(in the rows, 128 means zero)
Which row each row swaps with, under one turn or mirror:
The rows were stretched afterwards, more along some directions than others.
J_269: [116 175 121 122 131 155 106 137 132 125 145 125 130 169 135 117]
J_538: [101 161 132 138 116 116  95 120 123 120 164 106 123 153 141  95]
J_264: [114 140 150 127 107 144 136 120 128 127 144 114 125 146 135 114]
J_693: [107 156 122 147 105 144 123 138 132 112 144 138 136 132 148 137]
J_24: [110 156 133 124 102 166 132 127 109 138 148 107 121 172 148 116]
J_487: [123 167 125 116 126 157 116 134 136 132 140 132 131 164 134 119]
J_624: [118 159 124 156 101 147 133 141 131 114 146 137 138 139 144 145]
J_686: [119 165 131 145 108 144 132 137 138 112 140 147 138 132 151 135]
J_370: [116 173 126 116 128 157 114 140 134 132 144 128 134 165 136 112]
J_105: [120 164 121 148 102 146 134 137 138 111 144 145 133 139 152 138]
J_606: [103 153 127 119 101 162 130 123 112 142 150 108 118 166 146 113]
J_136: [105 150 140 142 121 151 113 139 142 118 152 136 141 127 134 133]
J_111: [104 152 127 122 103 160 127 124 107 143 152 105 121 168 140 109]
J_107: [105 166 141 138 109 122  88 127 116 114 169 106 116 151 152 114]
J_95: [113 174 126 121 123 158 111 140 133 128 145 122 135 174 133 121]
J_37: [125 152 156 141  88 140 131 152 108 118 150 123 113 104 149 144]
J_400: [121 174 131 144  96 128 108 110 141 120 150 104 124 179 139 128]
J_916: [119 175 124 122 124 156 112 139 134 131 146 121 132 172 134 119]
J_45: [119 176 121 119 127 157 109 143 129 120 144 128 127 169 139 121]
J_505: [107 149 134 115 110 158 132 125 117 147 149 115 125 159 145 106]
J_729: [ 96 168 144 139 106 119  93 126 122 120 173 100 118 151 149 104]
J_413: [109 152 135 140 116 148 108 121 151 115 149 128 135 144 133 136]
J_67: [122 143 154 147  94 138 131 148 115 124 155 123 109  90 153 142]
J_165: [111 167 119 146 109 146 121 136 139 110 147 145 136 140 151 136]
J_502: [102 154 132 123 105 157 127 123 111 145 154 107 122 168 143 107]
J_616: [122 136 148 131  99 153 151 124 127 137 137 119 129 138 129 127]
J_991: [108 166 134 138  96 132 119 109 140 125 150  98 132 184 140 121]
J_41: [118 150 150 143  94 137 127 151 116 120 160 130 108  95 150 139]
J_759: [117 165 130 150 108 154 135 138 130 112 141 144 138 134 156 137]
J_876: [126 152 153 138  91 140 136 150 111 125 155 120 107 106 152 137]
J_352: [119 170 153 145  87 127 110 111 145 124 152 101 127 166 142 139]
J_143: [106 170 140 142 107 125  87 128 122 112 170 103 117 149 139 120]
J_377: [116 145 157 146  87 139 131 146 110 128 158 113 115  98 143 141]
J_309: [122 145 155 143 103 144 136 154 116 127 150 121 111  90 149 141]
J_828: [113 153 154 146  89 138 129 155 112 126 161 123 119  99 142 139]
J_254: [107 168 121 120 128 157 108 139 130 130 145 121 129 164 132 114]
J_857: [108 148 130 122 106 162 131 122 114 144 148 112 120 163 144 112]
J_406: [106 154 136 121 103 159 133 122 114 145 151 101 122 169 147 112]
J_530: [114 161 130 151 110 143 127 138 138 108 141 140 143 141 143 140]
J_388: [116 172 133 129  95 127 115 109 142 130 144 104 129 178 138 121]

J_538 pairs with J_352
J_413 pairs with J_264
J_24 pairs with J_254

